(in the rows, 128 means zero)
Each path below is one point turned by a fixed rotation once a step. After each direction that follows a path, write how fast that rotation turns it, in degrees each step (0 if it stays still).
Each turn is a multiple of 5 degrees from 10 to 175, or 0.
Each row of a path follows its step; steps can be skipped.

step 5: [129 126 135 135 128 136 119 129 132 125 129 130 130 134 126 125 131 137
 129 121 125 126 137 130 127 124 124 121 132 136 137 130 117 123 122 126
 123 129 127 130 125 131 121 138 139 131 128 127 126 120 111 126 125 125
 132 121]
step 12: [121 125 127 133 136 131 125 131 121 128 125 128 128 136 127 124 128 129
 128 134 125 128 133 128 129 130 132 127 128 127 126 134 128 129 129 137
 127 132 140 129 131 125 130 130 134 126 123 142 120 126 106 124 113 128
 127 132]
step 17: [118 132 135 128 137 127 129 127 130 127 130 120 121 128 130 127 136 124
 133 127 135 127 139 130 134 124 128 126 133 124 128 127 128 124 120 137
 127 129 129 120 122 137 128 136 134 125 136 125 130 122 118 132 109 126
 130 123]
step 18: [127 126 131 132 133 128 126 122 132 136 124 126 125 124 127 124 135 127
 118 137 128 133 135 127 136 122 129 132 135 129 133 129 121 116 128 142
 124 126 121 115 126 133 130 135 132 120 121 127 122 122 131 120 123 129
 132 134]
step 20: [121 121 131 129 132 133 120 125 122 137 128 128 131 130 118 129 130 125
 127 135 130 123 129 138 126 128 135 121 131 115 133 138 133 139 130 126
 124 126 124 126 124 139 131 120 122 128 133 129 118 126 130 135 124 130
 134 136]
step 23: [124 129 124 135 136 132 132 120 129 132 117 137 120 121 123 137 129 133
 126 131 110 131 135 134 121 127 129 127 129 126 132 125 130 128 123 133
 124 122 128 131 122 125 129 140 134 123 130 128 126 117 133 129 122 130
 133 132]
step 28: [129 133 127 130 129 136 129 126 117 126 121 135 134 127 130 138 131 128
 131 134 125 127 137 136 130 128 126 128 123 118 137 139 130 126 127 127
 125 126 132 138 127 123 123 138 131 114 139 127 131 131 125 136 126 128
 122 122]
step 29: [130 137 133 122 130 126 134 132 130 141 126 127 126 134 140 128 135 134
 127 132 128 130 128 136 127 120 122 128 127 122 135 123 131 123 131 135
 123 128 131 132 128 134 124 133 141 117 137 134 140 130 127 134 125 127
 129 125]
step 30: [135 131 132 123 132 124 136 127 137 133 119 129 126 122 134 127 137 129
 127 128 124 134 130 134 124 114 136 134 138 128 128 135 129 122 125 126
 132 127 137 124 134 126 134 137 138 120 125 139 126 127 132 133 123 128
 125 134]
Speeds:
[128 129 128 128 128 128 128 128 127 126 127 129 128 128 131 127 129 127
 129 125 131 129 127 130 128 126 126 129 128 126 126 127 127 129 124 127
 131 128 128 127 127 128 130 127 129 130 125 129 127 129 129 131 130 126
 127 127] -> 135
[128 127 124 129 127 129 130 127 128 128 129 128 127 129 129 129 128 130
 134 126 129 127 129 129 128 128 128 127 126 129 131 129 128 127 128 130
 127 127 127 127 127 126 130 129 128 128 130 127 130 128 128 129 128 126
 128 127] -> 60
[129 128 127 130 126 127 129 128 125 126 124 127 128 130 127 127 127 127
 127 129 126 130 129 127 127 128 130 125 130 130 127 128 130 128 127 129
 128 126 127 126 128 126 128 129 127 128 127 129 129 127 132 128 129 127
 127 130] -> 90
[131 128 129 130 126 128 127 129 128 125 131 125 130 129 126 129 129 125
 129 127 125 129 129 127 128 130 126 129 129 126 127 128 127 128 127 128
 127 128 127 130 127 128 129 129 129 129 128 127 129 128 127 132 128 128
 131 128] -> 65
[128 128 129 128 126 128 129 128 127 129 125 130 126 127 130 130 126 128
 128 125 126 127 129 128 128 132 127 127 130 126 130 127 127 126 130 126
 128 129 128 127 128 131 127 127 128 130 127 127 126 127 128 129 128 126
 130 128] -> 20

step 3: [131 122 120 126 139 128 129 126 121 131 125 123 129 128 127 124 130 127
 130 129 130 123 129 122 133 129 127 134 120 129 118 122 131 118 125 132
 122 125 113 120 127 136 130 132 128 138 129 130 134 128 117 123 140 127
 133 130]
step 5: [129 133 126 125 122 130 133 125 129 120 141 120 123 133 122 127 136 126
 124 119 130 125 135 127 139 131 124 121 131 136 135 122 129 130 128 125
 127 132 121 129 116 128 126 128 135 138 127 127 132 120 129 126 122 130
 120 121]
step 11: [124 126 129 136 123 128 132 123 118 134 121 122 130 127 128 134 123 124
 130 123 132 124 125 122 130 117 117 133 137 137 127 126 122 120 131 132
 126 119 120 132 131 127 125 122 134 135 129 122 135 130 129 123 126 127
 118 132]
step 14: [123 128 123 124 130 124 128 131 123 128 129 132 146 131 127 120 129 133
 120 128 130 139 127 128 129 129 127 125 133 129 132 131 132 123 129 128
 129 121 115 127 132 140 133 125 125 118 121 119 128 125 130 129 130 137
 133 134]
step 19: [132 132 140 127 124 121 118 118 136 130 127 140 138 129 138 129 128 122
 132 134 130 119 129 123 123 123 126 134 133 135 126 137 129 123 123 129
 125 124 124 127 137 126 130 122 129 124 128 129 131 131 134 133 126 134
 132 129]
step 21: [136 125 133 119 128 134 120 137 128 125 118 124 118 129 120 128 124 122
 131 134 131 127 137 124 134 130 121 120 117 128 125 133 125 121 131 122
 131 129 128 132 131 123 125 129 123 125 128 124 120 130 128 139 126 128
 135 135]
step 22: [127 120 124 127 122 131 131 133 125 119 131 126 122 122 133 127 127 120
 130 123 128 124 133 133 130 127 127 127 135 130 131 126 142 132 126 124
 128 126 121 125 134 131 140 129 130 136 124 115 125 122 137 136 133 132
 124 137]
step 24: [138 128 127 126 125 137 129 118 123 126 125 140 130 131 129 125 128 126
 135 134 138 129 128 127 132 121 125 133 113 129 129 129 127 136 119 128
 123 137 130 133 126 133 131 130 135 133 123 131 141 125 129 123 132 126
 128 133]
step 29: [132 120 128 128 123 134 125 138 121 128 119 121 141 131 121 133 138 134
 137 125 129 121 124 133 128 124 130 128 124 121 131 129 129 131 130 126
 124 128 139 132 129 124 116 126 128 124 120 131 131 131 123 130 135 132
 132 135]
Speeds:
[130 129 128 130 128 125 130 129 127 128 129 128 127 125 127 130 129 127
 126 129 126 128 128 127 127 129 130 129 126 127 126 128 126 125 127 126
 129 126 127 130 125 128 129 127 128 130 130 127 127 126 127 128 130 126
 128 126] -> 145
[131 128 127 129 126 129 126 127 126 131 126 129 130 130 131 129 128 128
 131 126 130 129 130 127 127 127 128 129 127 129 127 129 128 127 129 127
 130 129 126 131 127 129 128 128 127 129 126 126 126 129 127 128 130 130
 129 128] -> 140
[128 127 126 126 126 129 130 126 126 127 129 126 129 127 128 127 128 128
 130 130 126 128 128 128 128 127 130 127 127 131 126 129 128 128 125 126
 126 131 129 130 130 128 127 128 128 130 129 126 127 130 126 128 126 127
 126 127] -> 20
